128 stands for zero in the data rows.
Here are some rows, each followed by its group. Groups can overlap.
[167 122 115 100 172 160 101 174 103 114 147  61 100 165 187 131 157  72
  99 128 151 148  99 103 157  99 147 132 137  95 109 143 146 124 151 109
 137 104 177 159 107  94 121 113 165 131 124 157 133 125 116 123 117 143
 146 130 108] q731
[108 127 169 187  86 104 181  68 178 127 129 120  96 142 122  92 144 115
 138 125 106  89 160 141  86 153  95 111 133 141 161 102 107 161 104 154
 158 128 119 105 160 159 108 155 109 122 122 131 140 119 128 133 113 134
 125 128 130] q593
[ 79 117 108 162  73 113 112  79 103 173 131 158 106 172 115 152 151 168
  98 122 154 154  92  99 155  99 151 128 133 130 126 124 121 133 129 133
  99 126 105 150  92 135 108 106 101 133 129 107 115 136 143 114 129 116
 131 124 130] q760
[169 123 114  94 173 166  96 172  99  83 169  40  86 163 167  90 193  65
 102 144  94 128 122 128 124 132 108 122 124 148 148 108 108 144 110 157
 154  81 207 205  72  71 201  63 199 150 115 153 132 125 127 127 115 141
 130 134 100] q731
[144 122 120 158 101 101  71  89 130 114 128 141  75 183 158 216 186 117
 103 132 145 139 118 116 160 121 140 117 129 132 155  96 102 119 101 147
 144 132 115 151 115 129  58 112 120 150 126 108 113 164 151 117 156 107
 131 129 132] q760
[152 124 129 108 150 130 108 147 136 123 132  97 115 150 178 139 138  82
  98 126 145 158  95  93 156 100 157 139 134 100 108 150 154 125 149 106
 136 125 144 137 121 106 114 129 148 115 125 152 134 106  95 131 115 154
 128 128 128] q731
[152 126 138  97 164 161 100 162 106 133 145  84 166  93  99 156 108 131
 151 151  35 137 133 128 136 139 103  71 105 228 148  82  86 150  73 182
  68  35 207 143  66  49 162  62 217 160 129  96 109 162 156 111 162 110
 135 135 128] q619
[108 129 167 189  83 108 176  71 175 127 125 119  89 141 117  97 145 113
 140 127 106  76 161 140  92 153  96 112 132 144 166 100 107 160 105 152
 158 135 116 108 160 159 115 156 110 133 127 133 139 121 129 135 120 135
 120 123 137] q593
[118 152 139 148 115 124 140 106 107 130  98 129 119 130 115 126 128 160
 144 101 122 100 153 138 116 147 146 113 146 136 140 107 114 144 110 140
 135 161 122 141 133 147 125 136 100 128 130 120 130 126 135 125 132 115
 121 129 129] q490
[ 42 130  88 165  60 118 155  76  80 181 118 168 119 159 103 130 134 180
 102 125 151 154 102  96 150 103 152 133 135 136 118 133 122 120 135 139
  90 140  99 150 102 147 136 123  92  99 131 104 129 112 137 130 130 105
 133 124 132] q760
[130 128 192 114 133 143 120 148 139  73 121 146 171  64  75 166  66 164
 112 124 106 137 116 109 143 105 134 145 128  80 112 153 134 114 146 107
 167 130 105  83 178 171  83 174  99  94 128 201 140  96 125 139 119 157
 129 127 131] q671
[ 95 146 162 123 118  91 160 107 170 149 105 120 149 117 135 113 124 108
 142 116 112 131 134 145 112 134  96 184 111  85  98 179 189  56 183  69
 115 151 136 116 131 122 151 128 142 142 127 115 115 152 144 117 150 117
 124 132 134] q213
[153 119 128  93 169 165 102 165 115 131 141  83 156  97 100 155 108 132
 152 147  36 140 130 133 145 138 105  67 106 237 149  79  85 151  74 182
  70  41 209 151  66  47 159  66 219 160 129  98 109 164 154 114 158 106
 135 137 121] q619
[106 123 169 191  85 104 183  68 171 125 129 120  95 142 119  97 145 116
 140 126 103  88 161 146  87 159  90 112 129 140 158 100 106 160 103 155
 158 132 118 109 159 160 111 154 112 128 127 128 141 124 127 138 117 135
 121 130 132] q593
[145 121 134 119 135 134 138 128 133 120 140 124 107 140 139  79 145 116
 110 130 137 134 115 113 124 121 133 122 136 130 129 120 119 139 122 140
 160 126 111  93 163 161 111 162 108 137 124 119 127 137 133 133 129 123
 134 123 126] q593
[133 136 131 150 112  79 150 100 163 120 107 138 102 139 167 103 142 114
 105 124 146 138 113 123 135 112 134 126 128 125 127 122 125 133 127 135
 147 141 114 135 138 129 136 134 127 109 133 130 156  87  86 153  76 148
 113 129 134] q731
[142 127 124 100 142 121 130 144 149 109 131 142 170  99 127 130  97 115
 125 127 136 146 125 144 126 120  95 177 131 104 116 189 216  62 184  42
 148 131 115  86 158 141 110 157 122 143 126 115 115 143 135 125 147 120
 120 118 132] q213
[ 29 132 105 167  92 103 117  58 122 224 125 163  75 174 144 151 191 142
 224 114 173   0 237 232 113 227 103  54 133 124 190  72  88 148  67 147
  83 141 104 157 123 133  99 110 112  89 127 107 136 129 124 117 112 121
 231 120 131] q593
[149 122 141 119 147 125 109 146 131 125 132 103 117 152 172 133 140  79
 101 128 141 147 102 104 152 105 142 137 130 108 111 141 149 116 146 109
 136 135 148 141 122 104 122 124 152 120 128 149 136 107 104 131 112 158
 129 131 124] q731
[166 122 120  99 166 160 102 169 109 126 140  72 110 160 185 135 144  73
  97 132 157 160  87  84 157  94 162 140 143  91 106 154 157 120 155  97
 138 115 161 147 117 102 109 126 153 125 123 157 133 114 106 119 120 149
 142 127 115] q731
[ 65 146  67 185  66  93 143  76 101 165 109 173  98 162 123 135 138 168
 126 125 162 128 126 112 137 120 154 120 131 126 134 116 116 134 121 138
 138 143  98 115 144 152 108 148 100 127 135 106 131 124 133 125 127 112
 125 126 129] q760
[153 120 141  96 164 158 108 160 118 134 147  82 165 102 108 147 110 131
 148 143  51 143 132 130 132 132 105  83 119 205 141  84  89 155  85 178
  68  69 204 140  64  57 175  65 208 145 125 117 117 158 146 111 146 112
 127 131 134] q619
[ 98 131 128 121 121 128 132 126 162 145 126 145 148 112 101 130 107 123
 155 119 142 127 140 126 120 130 101 186 120 118  93 174 153  89 167  91
  69 151 128 176  67  97 197  81 190 145 130 110 115 148 140 116 148 111
  46 128 140] q327
[146 116 134 116 143 129 119 119 119 126 139 118 119 129 134 112 158 140
 150 143  86  87 170 171  92 186 111 105 124 150 165  88  90 168  80 149
 133 119 132 147 128 126 138 110 114 156 125 107 110 170 155 114 163 107
 136 122 121] q593
[154 121 151 118 138 122 112 128 150 109 133  98 118 148 168 126 151  79
 107 132 126 136 114 125 141 118 118 125 131 126 123 127 121 138 130 134
 139 131 154 153 108  88 139 102 167 126 125 150 142 108  98 137  91 157
 129 130 132] q731
[114 132  99 110 138 151 115 150 115 138 114 163 160  94  90 150  88 163
 147 118 164 138 131 119 132 115 144 224  97 147  88 203 164  86 180 119
  73 161  97 124 110 134 132 135 105 137 129 105 113 145 146 115 146 112
  87 137 122] q327
[153 118 137  97 165 155 106 164 113 134 137  90 153 108 117 128 114 127
 129 134  88 141 124 129 128 125 115  93 122 175 148  94  91 162  98 166
  72 101 208 138  92  91 185  92 160 124 122 145 123 133 130 124 133 119
 118 128 139] q619
[151 119 142  99 166 158 101 159 109 136 142  85 163 105 106 146 116 127
 143 138  57 143 131 133 131 136 107  85 117 200 143  89  90 154  89 169
  68  72 205 142  65  64 178  63 197 146 125 123 112 151 149 114 148 116
 125 120 142] q619
[ 53 142  77 172  58 112 150  74  87 175 116 171 108 158 105 129 134 176
 117 129 153 139 110 104 148 109 156 128 126 126 123 127 126 127 128 135
 113 145  98 134 122 149 124 133  94 111 134 105 132 120 135 122 131 110
 122 126 127] q760
[101 163  64 198  71  94 153  90 136 131  94 181  77 163 134 116 137 139
 120 112 167 114 133 122 131 122 136 114 140 123 152 103 110 144 110 146
 162 135 107  89 169 164 100 166 100 122 135  94 142 119 124 131 122 119
 124 128 125] q760
[142 122 109  98 157 150 108 161 121 161 137 157 163 106 132 122 104 116
 171 138 155 146 141 155 109 135  84 167 135 128 120 155 159 100 153  99
  73 117 107  97 117  97 161 119 155  80 115 110 120 121 110 140 118 147
  91 120 128] q213
[115 155 141 155 109 118 143 106  85 121  99 139 130 118 104 127 118 175
 142  97 122  96 155 138 102 148 163 113 147 133 147 104 110 148 112 132
 135 163 120 136 136 144 123 136  96 131 131 121 130 124 134 123 127 111
 121 129 131] q490
[158 133 126 110 139 130 117 137 121  80 119 135 154  98 114 144 110 151
 100 129 153 154  92  91 156  95 153 134 113  98 108 169 175  92 180 112
 167 134 106  77 177 171  78 174 101 148 130 107 115 155 149 112 155 110
 133 123 123] q490
[106 140 102 112 135 141 119 145 119 142 115 156 155 102  92 147  90 148
 149 120 153 130 126 120 135 119 134 220 106 132  83 197 161  89 179  97
  67 165 102 139  90 123 147 116 128 144 128 111 116 147 149 112 148 112
  63 136 123] q327
[160 123 226 145 122 108 123 138 164  71 135 145 174  56  75 172  69 161
 100 124 151 152  97  93 150 101 151 127 132  82  97 151 148 118 143 100
 165 135 102  75 179 176  87 177  97 139 123 244 163  74  86 136 102 180
 129 129 174] q671
[142 124 121  94 148 122 118 154 143 109 128 146 175  94 127 134  94 119
 118 134 141 148 114 133 133 114 111 190 131 105 115 203 230  50 193  20
 150 141 112  90 156 143 111 159 120 145 133 114 112 149 135 118 145 123
 121 123 130] q213
[131 137 110 115 143 138 126 151 105 139 113 154 133 122 111 116 107 163
 142 112 153 119 142 132 109 129 153 147 120 128 113 149 141 102 143 133
 120 151 108 131 125 135 149 140 102 138 133 117 118 150 141 115 147 109
 129 125 129] q327
[ 73 121  97 160  73 115 121  76  97 177 128 158 107 171 113 150 150 166
  99 131 150 156  92  92 157  97 148 127 131 127 125 121 121 134 132 135
  97 132 106 157  94 134 105 112  97 129 129 114 123 128 142 115 133 110
 132 128 125] q760
[169 120 227 146 117 109 123 134 173  69 131 149 167  58  69 165  66 159
 101 120 147 146  96  99 155 101 147 126 131  80 102 149 148 115 140 104
 163 130 106  87 175 171  85 175  99 148 127 245 166  70  84 136  98 183
 126 130 184] q671
[ 37 133  81 172  58 127 154  75  78 183 125 165 113 160 101 122 131 179
 103 129 146 146 104  95 146 106 148 134 124 129 121 133 123 129 136 142
  90 138  98 147 105 145 132 122  92 105 132 110 132 123 139 127 127 107
 134 126 126] q760
[163 122 110  89 177 168  98 170 102  77 165  37  93 166 169  88 188  63
 104 141  95 123 122 130 127 134 108 121 132 157 146 107 104 146 106 157
 156  73 206 204  72  68 200  62 197 147 120 152 121 129 125 131 116 134
 130 131  95] q731
[132 136 133 150 114  83 150 100 153 116 107 138 103 142 164 103 142 115
 106 123 145 141 106 114 136 110 137 129 132 129 118 125 127 132 130 134
 147 146 117 131 141 128 130 135 123 117 139 127 157  94  83 155  78 151
 117 132 137] q731
[ 74 145  77 181  62 121 216 102 149 154 114 172 105 152  95  74 114 140
  90 126 147 171  84  94 169  96 152 133 130 128 117 133 125 120 133 134
 125 145  98 141 123 153 166 143 112  88 131  99 151  80 131 169 112 135
 143 124 132] q760
[161 128 117  95 169 161 102 173 109 123 147  69 103 157 187 138 149  73
  97 130 154 159  90  92 149  94 157 136 136  94 103 152 154 119 154 104
 136 116 165 154 114  95 120 123 157 130 120 161 138 117 111 124 119 144
 143 130 114] q731
[157 128 138 113 144 136 116 137 131  87 118 125 144 110 119 145 119 129
 105 126 131 134 116 120 146 121 126 131 125 104 106 156 155 111 166 109
 160 137 117 101 162 152  98 155 113 151 125 113 119 159 146 118 151 110
 126 126 119] q490
[133 123 186 120 131 136 119 146 138  76 130 146 172  60  74 166  69 161
 116 128 107 140 116 113 145 108 130 146 133  78 109 152 140 115 144 107
 168 137 106  85 178 172  86 172 100  92 127 203 134  92 125 133 116 149
 119 127 133] q671
[134 119 121 100 144 117 130 145 153 110 133 144 166 102 129 132 106 116
 127 129 142 144 135 155 115 127  95 167 131 108 112 179 203  72 173  53
 147 133 115  89 152 139 120 156 128 136 126 118 115 144 133 118 144 129
 114 127 135] q213
[129 125 173 118 136 141 120 152 124  83 128 141 174  69  74 166  73 156
 136 130  84 138 130 113 123 121 120 146 126  88 113 148 133 114 141 119
 162 128 109  87 174 169  87 171  99  97 127 172 129 112 134 135 125 130
 132 124 116] q671
[125 118 120 118 145 140 109 129 109 192 144 138 109 149 154 130 184 153
 224 144 124  58 207 210  94 225 122  84 121 137 166  83  86 155  75 142
  99 118 116 144 121 120 125  99 110 157 133 114 109 156 151 116 154 111
 190 138 119] q593
[141 126 158 129 130 119 153 138 147  95 133 123 145  96 111 123  98 136
 121 129  97 115 143 150  94 128 102 123 129 133 137 115 112 146 121 141
 166 133 106  79 178 171  85 174  99 127 126 145 139 113 108 144 117 137
 116 129 155] q671
[ 95 143 160 131 116  93 163 108 172 141 110 118 147 121 137 107 123 110
 146 121 110 129 135 145 107 136  97 176 113  88  93 172 175  60 182  78
 118 154 138 117 132 118 153 129 140 143 124 111 114 145 135 118 147 113
 124 137 128] q213
[112 138 101 109 138 149 111 146 105 134 119 160 160  99  91 154  92 154
 147 111 157 142 129 112 137 117 141 224  98 144  84 204 164  82 183 114
  69 156  96 123 104 133 132 131 113 136 125 105 114 142 140 117 148 110
  86 133 130] q327
[131 138 133 154 113  81 150  97 156 114 113 136 101 134 162 105 146 110
 107 121 140 137 114 119 138 120 128 122 134 128 133 119 118 133 123 139
 147 141 117 135 134 121 134 132 124 117 141 127 158  92  91 155  79 155
 112 132 138] q731
[133 137 127 145 116  84 142 116 150 119 112 137 101 145 167 107 144 111
 102 128 148 143 101 106 148 105 142 129 126 125 117 129 130 128 138 129
 147 143 116 125 145 133 121 145 120 109 138 135 151  93  83 148  87 149
 113 132 135] q731
[112 137 103 113 137 149 115 149 115 138 115 158 159 100  94 151  93 157
 147 113 158 136 132 115 137 121 140 223  96 145  83 203 167  84 178 113
  70 165  95 135  99 130 144 125 116 141 124 107 118 151 146 122 146 116
  74 132 125] q327
[ 34 130  99 166  94  99 117  62 124 223 121 159  80 174 143 142 193 144
 226 118 169   0 237 232 111 225 103  53 134 124 181  76  88 151  65 151
  84 130 106 150 123 136 106 111 110  99 131 106 129 121 130 122 115 121
 234 125 131] q593
[133 122 122 105 142 114 134 141 158 112 125 142 162  98 132 129 100 114
 128 124 132 144 132 151 112 128  87 164 134 107 113 172 195  74 174  53
 148 131 117  94 150 138 118 154 127 131 130 108 118 137 129 121 141 126
 118 122 135] q213
[164 135 132 113 138 126 123 132 115  76 123 145 159  77  92 149  89 156
 103 121 138 143 119 124 138 119 146 131 120 109 103 154 158 104 160 123
 165 137 112  88 171 166  94 166 104 154 126 108 116 154 142 114 148 116
 134 126 129] q490
[145 124 124 148 112 118  77  97 138 105 135 137  70 191 165 210 180 119
 104 126 145 127 124 120 161 124 141 117 133 134 155  96 102 124 100 146
 148 127 118 169 109 121  56 107 121 152 130 108 110 157 146 114 159 115
 128 126 134] q760
[124 127 151 110 136 133 133 129 134 150 123 113 143 117 116 116 134 125
 108 131 136 146 105 106 151 107 141 114 133 133 136 113 116 146 116 147
  87 143 161 139 105 113 168  98 149 121 130 133 117 134 138 129 123 128
 141 125 118] q619
[166 125 115  95 173 165 102 177 106 116 154  60 103 162 181 132 156  70
  98 124 152 156  97 101 150 101 157 131 140 101 110 144 149 125 148 111
 137 108 180 161 109  95 127 110 164 132 122 156 135 121 111 123 115 149
 136 129 106] q731
[151 125 134 108 152 138 104 151 133 127 130  98 115 153 178 136 134  78
  99 126 152 153  94  96 155  95 159 140 136 101 101 151 158 115 152 100
 136 126 143 134 128 110 111 133 143 123 131 149 140 109 103 123 109 156
 134 127 120] q731
[138 120 119 101 144 120 127 146 147 109 129 139 171 100 127 127  92 113
 126 134 142 148 127 148 119 119  97 177 130 107 113 184 211  56 179  40
 148 132 113  93 156 144 113 158 123 138 128 112 106 149 135 119 141 117
 116 125 132] q213
[160 122 121  93 172 167  98 171 100 127 147  89 166  86  98 157 104 133
 148 147  41 142 131 130 139 134 108  62 100 249 147  77  78 153  73 186
  66  29 208 151  67  46 157  62 215 165 128  97 114 167 156 114 163 105
 143 129 111] q619
[163 123 112 105 173 165  97 178 104 110 156  55 102 166 183 124 161  66
  99 131 132 154 101 105 146 103 142 128 136 110 113 138 137 124 144 120
 138 104 190 168  99  83 133  98 172 134 119 158 134 122 118 125 119 140
 135 125 102] q731
[147 124 172 134 124 106 147 130 147  86 130 130 152  91 107 141  85 141
 113 125  95 113 139 149 102 126 105 126 130 127 130 121 123 127 127 134
 170 131 103  72 184 178  78 178  91 127 124 158 140 109 116 145 123 137
 116 132 153] q671
[130 133 110 123 119 121 140 132 130 115 118 148 148 125 116 119 110 142
 119 117 150 136 128 126 120 120 130 132 123 127 115 133 125 120 134 132
 128 140 113 128 120 126 148 135 122 143 126 110 115 156 144 120 151 119
 107 133 132] q327
[ 73 144  76 181  61 126 219 105 145 149 115 169 111 157  98  71 117 139
  88 131 149 156  81  93 164  93 154 134 129 133 118 132 125 122 128 130
 125 146  96 147 120 154 167 144 116  89 134  93 158  83 134 166 107 137
 146 125 130] q760
[144 130 147 148 110  91 163  79 172  99 121 128 113 138 155  93 159 103
 114 123 126 115 133 148 114 146  96 117 136 140 150  94  92 167  93 163
 144 142 133 165 111  99 173  93 152 131 132 141 152  95  97 156  77 159
 119 127 138] q731
[147 121 114  95 155 133 112 159 131 116 132 147 174  91 125 137  98 122
 120 134 148 150 114 127 136 113 122 209 130 109 119 209 244  47 192  12
 146 130 113  86 156 140 108 157 123 135 124 115 115 150 138 114 144 120
 117 129 132] q213
[141 118 108  98 159 149 109 162 117 160 134 156 165 106 133 131 108 118
 167 134 153 141 137 154 111 132  92 174 137 132 116 155 163  98 155  96
  76 121 105 101 120 100 152 122 150  91 125 108 119 119 108 140 120 144
  93 125 127] q213
[163 122 154 135 112 101 175 116 163  65 132 123 119 133 144  77 128 111
 103 127 121 112 138 152  93 134 102 123 129 147 158  95  92 181  99 166
 164 127 137 156 113 106 194 121 145 151 129 115 115 153 142 114 153 113
 127 126 143] q327
[134 137 110 115 137 138 129 145  98 131 112 153 138 120 110 113 108 162
 144 113 150 116 146 144  98 132 148 137 121 128 117 135 132 117 139 135
 127 148 110 126 131 134 149 138 102 146 130 112 112 145 141 125 144 112
 129 129 131] q327
[ 90 126 128 126 113 124 143 122 177 142 123 142 150 114  94 132 107 119
 157 120 133 124 145 133 112 136  89 177 127 115  97 170 147  89 161  82
  68 151 137 187  64  90 212  71 207 143 125 114 117 156 152 121 147 119
  45 127 143] q327
[135 126 197 120 131 138 122 145 138  71 130 141 178  60  71 169  68 164
 110 120 114 144 111 108 144 110 133 144 128  76 105 152 140 113 148 107
 165 130 104  78 180 172  87 176  97 102 128 212 145  95 120 135 118 153
 123 129 140] q671
[ 38 135  83 163  56 121 150  75  81 188 122 165 115 158 104 130 133 180
 106 127 153 147 102 101 149 104 148 134 131 130 122 132 125 129 133 136
  92 146  98 148 104 145 133 120  92 100 125 105 130 113 136 125 125 112
 125 127 131] q760
[106 154  66 195  75  80 140  75 131 133  95 178  73 163 143 129 140 144
 124 118 172 107 141 128 134 128 136 114 138 120 152 103 106 138 111 137
 163 130 107  91 172 169  89 171 101 134 136 100 136 132 127 123 133 115
 121 127 124] q760
[157 116 115 102 163 157 108 156 101 150 148 128 119 138 147 122 169 147
 171 147 108  90 174 190  98 199 127  98 119 144 153  92  91 157  84 145
 116 111 127 145 121 117 136 100 112 162 131 110 107 174 155 106 165 109
 167 131 113] q593
Which 4 groups are nearest to each row below, nearest first, going by the distance to the centre of the group?
[160 120 127 101 165 150 101 168 112 135 136  79 103 157 187 145 135  76
  92 130 164 163  81  74 150  91 164 149 141  85  91 163 170 117 158  92
 137 123 148 136 128 110 108 136 143 113 124 154 133 112 100 127 120 156
 138 125 120] >> q731 q213 q490 q327
[148 123 116  92 156 136 111 157 128 116 124 146 178  93 122 141  93 123
 116 131 149 157 114 126 139 113 121 210 134 114 119 206 245  48 194  17
 143 124 110  84 154 140 113 156 126 131 128 119 111 146 140 119 145 122
 116 128 135] >> q213 q327 q490 q671
[130 138 113 127 121 125 140 131 128 121 113 151 144 120 117 123 104 141
 124 122 146 133 135 125 122 119 129 133 129 126 113 138 128 117 135 129
 127 151 112 130 120 128 144 136 118 151 131 110 111 151 140 127 142 115
 105 136 130] >> q327 q490 q760 q213
[ 49 143  77 170  59 113 145  80  83 173 112 168 111 159 113 130 135 178
 113 122 160 138 114 111 145 110 151 129 134 129 125 126 120 129 131 136
 112 141  99 143 122 143 125 131  93 110 132 109 126 122 132 128 123 105
 127 124 126] >> q760 q490 q327 q593
[ 74 137  72 183  61 131 212 108 147 145 117 168 103 154 102  72 112 137
  90 132 150 165  84  93 168  95 155 131 132 135 112 133 128 117 132 133
 122 144  99 141 122 153 176 142 118  89 131  95 150  81 131 170 109 131
 143 125 131] >> q760 q327 q490 q731
[164 123 108  88 176 170  95 172  97  91 164  40  91 166 180 111 177  67
 105 134 116 140 113 123 142 119 124 123 133 130 131 120 116 133 124 139
 144  86 206 188  82  76 163  73 189 144 117 159 130 124 122 131 119 140
 131 137 100] >> q731 q619 q327 q490
[148 114 113 112 162 151 108 155 107 154 147 127 124 139 151 117 169 147
 177 156 107  87 176 188  93 198 125  96 118 143 162  91  88 155  83 147
 112 119 129 138 121 118 136 103 111 162 129 108 101 174 156 111 169 108
 163 131 111] >> q593 q619 q490 q327
[145 118 112  99 161 141 108 163 124 130 131 148 171  97 127 142 101 123
 131 129 148 150 117 135 134 118 108 204 137 123 120 187 213  64 183  49
 119 125 112  90 140 120 131 143 138 117 129 115 116 142 122 127 141 133
 109 127 130] >> q213 q327 q490 q731
[114 122 101 103 146 133 121 142 127 178 134 161 150 115 130 125 116 123
 203 136 160 131 154 164  94 152  86 120 136 131 130 118 116 139 125 138
  68 113 102 135  97  89 178 101 154  45 119 105 127 105  98 145  98 150
  75 126 127] >> q327 q593 q731 q213
[130 121 106 101 154 139 116 151 122 173 141 160 160 106 132 124 114 119
 189 144 158 137 147 172 102 145  84 146 130 127 117 135 140 121 140 123
  66 117 101 110 111  97 168 111 156  62 125 106 123 113 105 144 108 147
  84 124 125] >> q327 q213 q731 q490
[156 120 219 138 120 117 119 137 157  69 131 148 176  55  67 171  64 163
  96 126 145 154  99 103 152 100 144 129 130  79  97 151 147 119 142 103
 167 127 102  84 181 176  83 175  95 127 129 243 165  68  95 135  99 181
 125 124 175] >> q671 q490 q213 q731
Which 5 groups are nearest to each row below, nearest first, going by the average distance to the group's rows?
[137 135 139 154 111  80 159  83 170 103 114 132 112 135 154 100 153 107
 113 124 132 130 128 136 122 135 116 118 135 136 153 106 103 150 109 151
 145 147 127 150 120 111 164 108 140 121 130 134 148  89  86 151  70 163
 124 136 140] >> q731 q760 q490 q593 q327
[103 156  66 195  68  93 161  89 146 132  94 179  84 163 133 115 132 140
 114 121 164 118 126 118 130 119 141 118 134 123 149 106 109 142 118 141
 162 131 107  96 168 165  97 166 103 124 133 102 138 117 125 136 125 127
 124 132 125] >> q760 q490 q593 q731 q327
[ 95 140 163 132 113  88 162  97 178 145 113 120 144 119 137 103 126 108
 146 118 112 130 141 154 101 141  94 165 119  95 100 166 167  73 172  82
 116 151 139 123 127 116 156 127 140 133 133 117 118 145 139 124 141 117
 119 129 133] >> q213 q327 q490 q731 q760
[151 119 150 131 135 112 122 120 151 101 130 100 116 144 167 118 157  78
 110 130 114 129 126 137 129 129 103 123 132 135 136 114 110 140 115 151
 141 126 158 155 102  85 156  89 173 132 125 156 140  99 102 133  89 159
 127 130 130] >> q731 q619 q490 q327 q593
[117 161 131 147 109 117 155 106  76 109  96 144 132 109 104 127 110 179
 137  95 130 100 151 138 105 142 175 117 143 132 146 105 111 153 112 134
 140 159 116 126 141 149 128 139  92 127 141 119 133 125 129 128 124 108
 121 127 131] >> q490 q760 q327 q593 q671
Which 4 groups are nearest to each row below, nearest first, going by the distance to the group's nearest row?
[171 126  98  93 176 172  99 184 102 125 144  96 170  84  93 157 100 144
 136 139  69 142 117 123 141 128 117  56  96 251 151  74  76 161  71 187
  69  27 205 155  67  57 159  62 202 148 125 116 110 153 151 115 149 116
 169 131  81] >> q619 q731 q593 q327
[162 117 118  93 169 162  96 168 103 121 150  62  99 162 182 138 156  68
 101 129 151 155  94  94 153 102 151 133 138 101 105 144 148 121 149 111
 138 108 176 159 107  92 122 112 163 131 119 151 135 119 113 123 118 145
 140 127 108] >> q731 q619 q593 q490
[102 158  66 198  71  97 172  91 144 135 101 175  83 161 124  96 130 135
 115 112 166 126 126 119 129 117 138 117 134 126 139 108 115 146 119 136
 156 135 106 102 161 164 100 162 104 122 139  99 143 111 124 133 123 119
 122 129 131] >> q760 q731 q490 q593
[134 138 143 129 127 133 123 121 139 137 111 117 106 146 122 129 149 119
 127 116 115 112 141 129 132 139 109 123 131 131 134 120 117 137 123 136
 135 146 127 139 132 145 111 133 122 144 130 121 125 141 137 124 140 120
 129 127 125] >> q490 q593 q327 q619
[127 126 176 114 133 146 129 150 133  88 134 132 165  67  77 150  77 155
 139 126  76 128 138 128 116 120 123 141 130  97 116 146 136 115 143 123
 169 128 108  82 176 172  83 174 101 112 127 153 128 111 128 131 128 132
 129 124 127] >> q671 q490 q213 q593
[164 125 111  92 173 166  96 173 108 113 155  56  98 164 188 129 157  65
 100 125 144 153  97 100 150  99 145 133 138 107 113 138 142 129 145 115
 140 115 183 164 103  85 128 108 168 138 120 153 132 118 111 125 112 149
 135 125 109] >> q731 q619 q593 q490
[171 121  93  89 176 168  98 181 102 126 149  96 168  82  95 157  99 141
 136 147  66 143 117 122 139 127 121  55 102 251 154  78  80 153  70 187
  68  26 206 155  65  57 167  64 205 152 127 107 120 159 146 111 148 111
 164 136  88] >> q619 q731 q593 q327
Which 4 groups are nearest to each row below, nearest first, going by the average distance to the group's rows?
[138 137 130 138 118  89 137 111 146 121 109 135  97 140 171 117 141 113
 101 123 147 147  99 103 148 106 146 130 128 123 114 132 135 125 137 125
 149 142 119 124 146 132 119 145 120 104 132 133 157  90  86 143  88 152
 117 133 136] >> q731 q490 q760 q671
[142 123 147 129 134 123 155 137 141 102 133 128 147 104 110 114  98 131
 129 131 102 111 146 150  88 135 102 117 133 136 142 108 110 147 116 149
 166 133 109  89 175 168  88 169  99 123 128 145 139 118 114 149 119 140
 112 123 150] >> q671 q490 q593 q213
[ 96 131 185 211  68  97 186  46 184 128 123 117  93 141 111 109 141 125
 157 115  84  48 187 156  78 182  77 105 134 149 174  90 100 171  91 158
 150 134 121 124 151 158 113 150 112 124 130 131 140 119 133 132 115 129
 120 132 133] >> q593 q490 q760 q671
Which 5 groups are nearest to each row below, nearest first, going by the distance to the centre of the group?
[ 86 142  75 188  70 116 202 103 147 141 114 169  94 158 113  83 118 141
 104 132 154 148 100 100 148 104 145 123 136 131 134 123 120 128 128 143
 142 146 102 123 141 159 140 154 110  96 136  96 151  90 123 159 117 126
 134 126 134] >> q760 q490 q327 q731 q593
[133 130 121 126 121 122 148 130 131 117 113 146 141 125 114 122 108 141
 121 123 147 132 129 125 124 120 127 131 125 126 123 131 128 124 133 131
 131 142 114 125 117 126 150 135 119 145 129 116 114 150 145 114 156 113
 107 137 126] >> q327 q490 q760 q213 q731
[166 123 108  92 173 172  97 175 105  88 165  42  91 169 172 102 184  64
 103 137 111 130 119 124 138 124 114 125 130 140 137 113 110 139 117 145
 151  83 208 197  79  72 179  64 192 145 119 149 127 129 125 124 115 139
 134 135 100] >> q731 q619 q327 q593 q490
